First come named moves, each a turn or a mirror, each shown by rows before and after it. For each pair of rows after them, which moves, in which order, take the first row to the second? The first pair is done for you.
z998 (before -> after):
.19 .12 .15 .04 -.12 .26 .40 -.09 .34 .35 .04 .15 .15 .07 -.02 -.12  ->  .16 .26 .10 -.02 -.20 .15 .39 -.05 .25 .29 .31 .11 -.05 .06 -.09 -.23
.20 .10 .03 .36 -.24 .05 .18 -.05 -.04 -.13 -.22 .30 .18 .05 .03 .13  ->  .20 .22 -.03 .32 -.34 -.06 .17 -.03 -.17 -.19 .11 .24 -.08 .03 -.03 -.03
.02 .31 -.15 -.01 -.66 .18 -.02 -.28 -.09 -.01 -.25 .59 -.06 .08 -.36 -.34  ->  .02 .23 -.08 .02 -.58 .26 -.01 -.32 -.03 .05 -.46 .61 .05 .09 -.32 -.26
z368 (before -> after):
-.14 -.03 -.16 .03 -.03 .11 -.01 -.23 .11 -.06 .20 .08 -.01 .14 -.11 .01  ->  -.14 -.03 -.12 .08 -.01 .13 .02 -.24 .15 -.02 .15 .11 .04 .15 -.09 .02
-.17 -.08 .06 .02 .24 -.19 -.07 -.17 -.11 -.05 .29 -.51 -.27 .02 .09 .14  ->  -.15 -.17 .14 .07 .34 -.01 .03 -.20 .10 .10 .05 -.46 .01 .11 .18 .26
-.14 .22 -.14 .09 -.40 .00 -.32 -.13 -.35 -.23 -.08 .16 -.36 -.01 -.21 -.23  ->  -.07 .00 .08 .17 -.17 .38 -.07 -.26 .11 .11 -.58 .20 .23 .11 .02 .10
.15 .24 -.22 -.14 -.20 -.27 .12 .07 .27 -.24 -.29 -.08 .07 .15 .00 .19  ->  .16 .27 -.22 -.14 -.24 -.29 .11 .09 .20 -.26 -.26 -.08 .01 .17 -.03 .14
z668 (before -> after):
.04 .00 -.09 -.12 -.17 -.29 -.26 .06 -.50 -.36 .02 .07 -.15 -.09 -.16 -.37  ->  -.05 -.37 .22 -.05 .42 -.06 -.09 -.12 -.10 -.09 -.33 -.25 .36 -.02 .28 .08
.27 -.29 -.16 .09 -.19 .04 -.13 .31 .08 .15 -.33 .29 .20 -.18 -.21 .11  ->  .27 -.33 -.14 .11 -.17 .07 -.14 .31 .09 .18 -.34 .30 .21 -.22 -.19 .13
-.07 -.44 -.02 .05 .44 -.29 -.09 -.07 .22 -.13 -.37 -.08 .36 -.05 .23 .17  ->  .02 -.09 -.28 -.01 -.13 -.50 -.24 .09 -.20 -.35 -.04 .28 -.16 -.15 -.20 -.29
-.03 -.02 -.05 .01 -.11 -.10 -.12 .09 .00 -.08 -.04 .13 .02 -.07 -.01 -.18  ->  -.04 -.12 .05 .03 .03 -.03 -.06 .03 .09 .01 -.11 .01 .18 -.03 .11 -.02
z751 (before -> after):
.17 -.19 -.37 .10 .36 .03 .04 .48 .05 -.25 -.16 .04 .16 -.27 -.14 .35  ->  -.06 -.16 -.29 .15 .33 -.01 -.21 .09 -.19 -.45 -.46 .00 .14 -.23 -.15 .39
.27 -.06 -.11 -.03 -.10 .02 .16 .38 .06 .00 .00 .08 .07 -.19 -.04 .09  ->  .17 -.13 -.10 -.04 -.01 .01 .01 .31 .00 -.10 -.22 .01 .19 -.21 .03 .19
.04 .38 -.09 -.02 -.34 -.10 -.01 .01 -.03 -.02 .27 .11 -.20 .04 -.25 -.26  ->  .25 .25 -.16 -.05 -.20 -.07 .15 .35 .16 .08 .27 .08 -.05 -.03 -.17 -.15

(2 to 4 moves a pair)
.07 .06 -.21 -.05 -.16 -.10 -.10 .52 -.42 -.07 .08 .11 .01 -.23 -.19 .01  ->  -.26 .10 .00 -.04 .04 -.15 -.23 .09 -.57 -.18 .20 -.20 -.13 -.13 .02 .06 -> z668 z751 z998
-.10 -.36 -.13 -.13 .44 -.01 -.09 -.05 .00 -.04 -.12 -.22 -.07 .05 .50 .30  ->  -.20 -.06 -.26 -.09 -.11 -.04 -.33 -.29 -.38 -.28 -.33 .20 -.30 .05 .13 -.03 -> z751 z668 z998 z668
.23 -.37 -.14 -.02 .14 -.22 -.07 .33 -.01 -.29 -.17 .03 .26 -.08 -.04 .25  ->  -.13 -.20 .05 .02 .06 -.27 -.29 -.28 -.29 -.42 -.19 -.07 .05 .04 -.04 .13 -> z751 z751 z668 z368
.33 -.27 -.26 -.12 .15 -.04 .11 .80 .29 .04 .00 .06 .20 -.27 -.04 .06  ->  -.27 -.26 -.11 -.08 .18 -.22 -.51 .08 -.36 -.48 -.42 -.15 .05 -.22 .03 .04 -> z751 z368 z668 z751
-.12 -.29 .14 .20 .12 .20 -.01 -.15 .11 .32 -.21 -.07 .44 -.04 .33 .21  ->  -.09 -.39 .00 .18 .11 .12 -.12 .08 .03 .22 -.31 -.02 .45 -.14 .25 .23 -> z368 z751 z998
-.03 .13 -.10 -.13 -.24 -.12 -.10 .10 -.20 -.16 .31 -.09 -.42 -.02 -.08 -.17  ->  -.07 -.24 .17 -.07 .25 .12 .01 -.05 .18 .08 -.22 -.25 .16 .02 .30 .27 -> z668 z998 z668 z998
-.22 -.04 .31 .18 .13 .25 .06 -.60 .12 .13 -.52 .06 .27 .24 .21 .16  ->  .17 .07 .29 .10 .13 .25 .56 -.11 .50 .48 .26 .03 .08 .26 .19 .07 -> z998 z751 z368
-.20 .15 .00 -.05 .10 -.31 -.22 -.16 -.28 -.12 .54 -.14 -.35 .02 -.11 -.16  ->  .27 -.10 -.09 .02 -.03 .15 .16 .20 .34 .31 -.23 .40 .40 .04 -.16 .07 -> z368 z668 z751 z998
.10 .24 .02 .14 -.38 .30 .30 -.20 .24 .16 -.17 .40 .18 .09 -.29 -.21  ->  -.09 .09 .26 .11 .25 .11 .36 -.21 .33 .23 .37 -.29 .06 .14 .16 .03 -> z368 z668 z998 z668
.00 -.01 -.30 -.02 .39 -.30 -.17 .42 -.26 .02 .04 -.09 -.27 -.41 .29 -.08  ->  .18 -.13 -.28 .06 .31 .01 .02 .41 .08 .26 -.50 .27 .16 -.34 .26 .04 -> z368 z668 z751 z368
.18 -.21 -.45 .03 -.03 -.14 -.19 .65 -.12 -.16 -.06 .14 .05 -.25 -.11 .00  ->  -.20 -.30 -.12 .09 .18 -.01 -.37 .02 -.21 -.21 -.59 .00 .24 -.08 .14 .20 -> z998 z751 z751 z668
-.17 -.08 .34 .06 .33 -.24 -.16 -.33 .11 -.07 -.11 -.30 .01 .17 .29 -.03  ->  -.12 .08 .13 .05 -.03 -.38 -.33 -.20 -.18 -.29 .03 -.11 -.29 .08 .03 -.31 -> z368 z998 z668
-.06 .04 -.23 -.07 -.22 -.21 -.32 .11 -.49 -.32 .02 .06 -.30 -.16 -.19 -.19  ->  -.32 .08 .03 -.01 -.10 -.10 -.39 -.41 -.47 -.30 -.13 -.07 -.19 -.03 -.01 -.13 -> z668 z751 z668
-.36 -.01 .15 .12 .14 .06 .09 -.30 .13 .06 -.19 .06 .46 .24 -.01 .36  ->  -.45 .10 -.14 .06 -.02 -.30 -.25 -.14 -.39 -.36 .00 .01 .05 .07 -.21 .10 -> z368 z998 z368
.16 -.03 .03 -.16 .25 .22 .06 -.34 .38 .22 -.07 -.02 .28 .03 .11 .26  ->  .31 .30 -.12 -.17 -.23 .13 .03 -.25 .20 .09 .14 .33 -.01 -.01 -.26 -.13 -> z668 z368 z668 z998
-.09 .27 .27 .03 .50 .02 .28 -.66 .60 .09 .51 -.15 -.18 .14 .07 -.01  ->  .15 .35 .13 .06 .26 .08 .43 -.42 .73 .23 .59 .09 -.20 .12 -.12 -.14 -> z751 z668 z368 z998
.43 .13 -.50 -.15 -.17 -.41 .04 .54 -.15 .34 -.10 .20 -.07 -.15 .05 -.17  ->  .22 -.13 -.41 -.17 .27 -.51 -.15 .47 -.23 .21 -.24 -.18 .03 -.21 .33 .09 -> z668 z368 z751 z668
-.01 .13 .13 .07 -.11 .01 .31 -.07 .18 .16 .51 -.13 -.21 .20 .00 .03  ->  -.08 -.02 .02 -.01 .09 -.26 .06 .17 -.08 -.12 .50 -.32 -.30 .03 .07 .14 -> z668 z751 z751 z368
